Rotation paths and how fast each direction turns (deg/step):
Each turn is a multiple of 5 degrees from 10 to 175, or 0.
Each row of a path follows its step; steps can be skipped.
path 1
step 2: [130,-11,171,122,306,-81,88,13,164,15,-51,-142,-337,-49,132,62,192,-9,-109,-141,-153,-182,47,-93,-100,137,241,-178,61,186,16,182,-120,-395,177,-219,30,-105]
step 4: [-73,-13,-166,133,167,31,177,201,-246,-157,97,-187,-225,230,199,89,75,-74,-171,-221,307,-256,120,-7,10,42,143,-67,42,88,68,120,50,22,-26,-365,137,190]
step 5: [-79,-158,73,182,-246,266,-221,6,255,-151,-166,-123,16,273,63,211,-167,-141,153,-1,141,-36,-127,-114,77,-39,69,43,-112,77,-227,62,54,11,89,-216,-309,301]
step 8: [-311,233,187,-146,267,-285,-87,93,33,-44,77,-200,5,2,42,92,-22,-7,113,28,149,-218,-295,249,339,-26,148,44,20,-10,57,13,88,108,283,65,46,-169]
step 9: [32,-128,70,-71,-28,23,-201,225,-128,-26,134,82,146,-88,47,61,362,-236,170,18,-136,-287,-74,164,-2,-77,240,-26,-171,-105,-28,151,-170,-338,64,-346,15,-30]
step 13: [-172,170,48,-35,187,208,-76,106,130,-173,84,-228,-78,112,-125,506,57,-56,-295,99,101,-78,25,-125,2,57,187,-154,183,11,198,-176,-198,-174,-88,-111,-34,-27]
step 15: [119,166,144,96,380,76,113,218,-85,69,-139,-170,227,-88,267,316,99,149,-159,80,363,-3,-137,221,-44,76,136,120,25,129,97,-118,29,-77,70,-76,91,38]
step 18: [-120,-174,175,166,-165,-12,-271,117,-154,-122,-134,192,-18,111,-120,10,33,-115,-68,53,137,75,42,-216,-64,-5,516,-189,-317,-130,147,-45,116,-58,11,-152,67,-131]
step 22: [63,-110,-95,-110,395,88,-181,365,-300,73,126,-171,-13,-78,60,43,-39,-79,-221,-53,61,-277,-139,-198,111,-49,-36,-34,-141,18,34,-368,-4,-47,-153,-135,79,76]
Speeds:
[-28,-83,-89,10,-41,-57,32,-9,36,60,38,19,74,54,132,0,25,5,53,102,-37,-2,31,-138,1,-17,9,-21,61,-20,-12,52,29,-99,90,28,0,37] | 155
[-64,-26,-15,17,-29,58,19,126,-23,28,28,13,32,-19,-1,-22,-51,3,-67,-132,-92,102,-36,-10,-42,-55,28,49,-4,58,-64,-62,-6,14,98,31,4,116] | 65
[-9,66,68,75,-29,-17,-63,50,-130,-53,7,-54,175,22,-47,65,-8,32,18,49,14,38,52,-32,16,-21,2,36,-7,10,97,-52,-73,-60,25,20,4,-46] | 10
[1,19,12,45,-27,-42,62,-2,25,149,-23,-95,-5,-26,-71,-80,-79,70,-5,5,0,-6,-18,39,8,157,-13,-9,-3,75,5,43,-43,-94,2,70,60,0] | 80
[-94,39,-19,-2,-174,36,-13,-98,24,2,39,-8,-22,56,-17,14,-107,6,-46,-9,77,99,46,-14,6,-35,47,-88,-1,-20,42,11,28,-8,-91,-40,1,60] | 55
[17,-77,55,-89,-49,-37,116,-41,-28,-70,11,-35,79,21,12,42,-81,86,-59,55,-36,-34,-37,81,75,-15,-32,-2,5,56,-21,14,78,76,31,53,-96,-12] | 160
path 2
step 0: [134,-42,-120,-126,-131,86,-100,-40,-175,-231,122,84,-420,4,200,0,152,47,-288,-367,-306,-232,144,65,-40,-129,-23,-119,-69,-5,17,59,206,96,-48,-147,-239,149]
step 1: [8,165,-136,91,-135,-369,-96,125,47,147,-124,96,-236,-319,-68,-48,-192,61,-8,132,-86,170,-201,367,24,-200,-193,-17,47,-89,80,-73,-176,61,118,-239,114,-288]
step 5: [-112,6,-313,-57,-221,236,337,123,-96,-43,-88,142,-2,-266,-230,-42,-179,-118,-69,341,134,113,36,33,111,209,-129,-84,-158,139,349,-15,-56,-193,-38,-119,27,57]
step 7: [-128,121,105,-173,229,281,-160,-136,-46,23,153,-295,238,89,19,-171,-343,154,38,28,195,-5,50,63,-104,-214,67,-79,-42,-259,-285,-33,-6,124,-126,-180,-193,-250]
step 11: [371,180,46,-10,-6,109,-96,-117,39,249,82,-200,-356,56,167,-76,-256,205,-20,65,156,221,-72,-128,-279,330,133,-72,104,90,-93,264,24,-44,-113,-67,-14,51]
step 18: [-149,-249,185,-347,-115,-151,194,-187,96,10,33,197,-24,-86,-29,137,-168,53,-25,134,97,-31,-79,-38,58,-152,-190,166,-179,-3,-27,388,-197,5,240,-81,189,-337]
step 19: [-68,-165,154,112,-14,-105,-363,20,22,168,-211,188,-127,-9,-123,187,166,256,-240,-34,199,4,-16,-198,72,193,338,-126,-161,0,-384,-3,73,-127,-50,32,-93,158]
step 21: [-35,228,-18,54,-126,235,199,-74,271,-85,-9,381,124,89,195,-88,-1,-176,53,-100,209,5,112,-188,115,233,-169,108,83,193,426,-103,-43,-27,-134,-46,-226,98]
step 22: [53,-271,-103,-81,-114,24,-81,-25,-93,127,-19,-213,50,-303,-32,-237,-222,-454,35,65,-24,-247,3,-121,139,72,278,-17,-144,6,197,333,95,122,163,-95,117,46]
Speeds:
[18,-82,-56,-55,-69,-19,3,83,-10,-26,-82,-40,-61,81,17,-147,-16,27,26,-60,-8,-2,-103,-28,-41,-26,-37,31,86,-6,-59,-49,-10,30,44,3,79,88] | 130
[-3,14,76,-51,80,-90,-50,88,43,52,-47,-92,13,-71,49,-24,97,-86,82,4,-13,0,-63,53,-59,-36,95,-70,33,-20,49,-28,-29,-48,-13,-35,3,-56] | 135
[-46,86,80,46,4,59,34,86,3,-19,-13,7,-14,83,-7,-9,-20,-26,24,-16,-36,7,-47,-189,-5,-78,60,62,-40,-25,61,99,8,52,18,-19,24,-76] | 95
[-20,-12,19,-39,-16,7,46,53,-66,82,98,133,13,37,-67,-35,7,8,31,-46,49,44,-64,-26,36,-20,-8,-133,-51,-6,9,-109,-90,37,-33,-58,-69,1] | 160
[-34,-6,124,55,5,-7,-118,-3,59,43,31,110,-117,-3,114,-4,-39,-25,-26,-7,1,40,-99,83,11,21,-42,56,-63,29,-3,44,3,14,0,-13,9,75] | 40
[-51,-101,-24,72,-13,19,-62,28,-9,-107,40,43,64,-54,-59,14,77,5,107,2,-45,-52,-47,-22,25,19,42,-82,-15,-37,-57,132,19,-16,-19,-8,12,105] | 110
[-39,10,14,-84,-6,15,37,-32,151,-72,77,-11,-42,67,-27,-76,91,2,-40,-3,-38,-18,26,10,40,101,52,-37,-60,57,21,6,-65,-25,135,21,22,-17] | 115
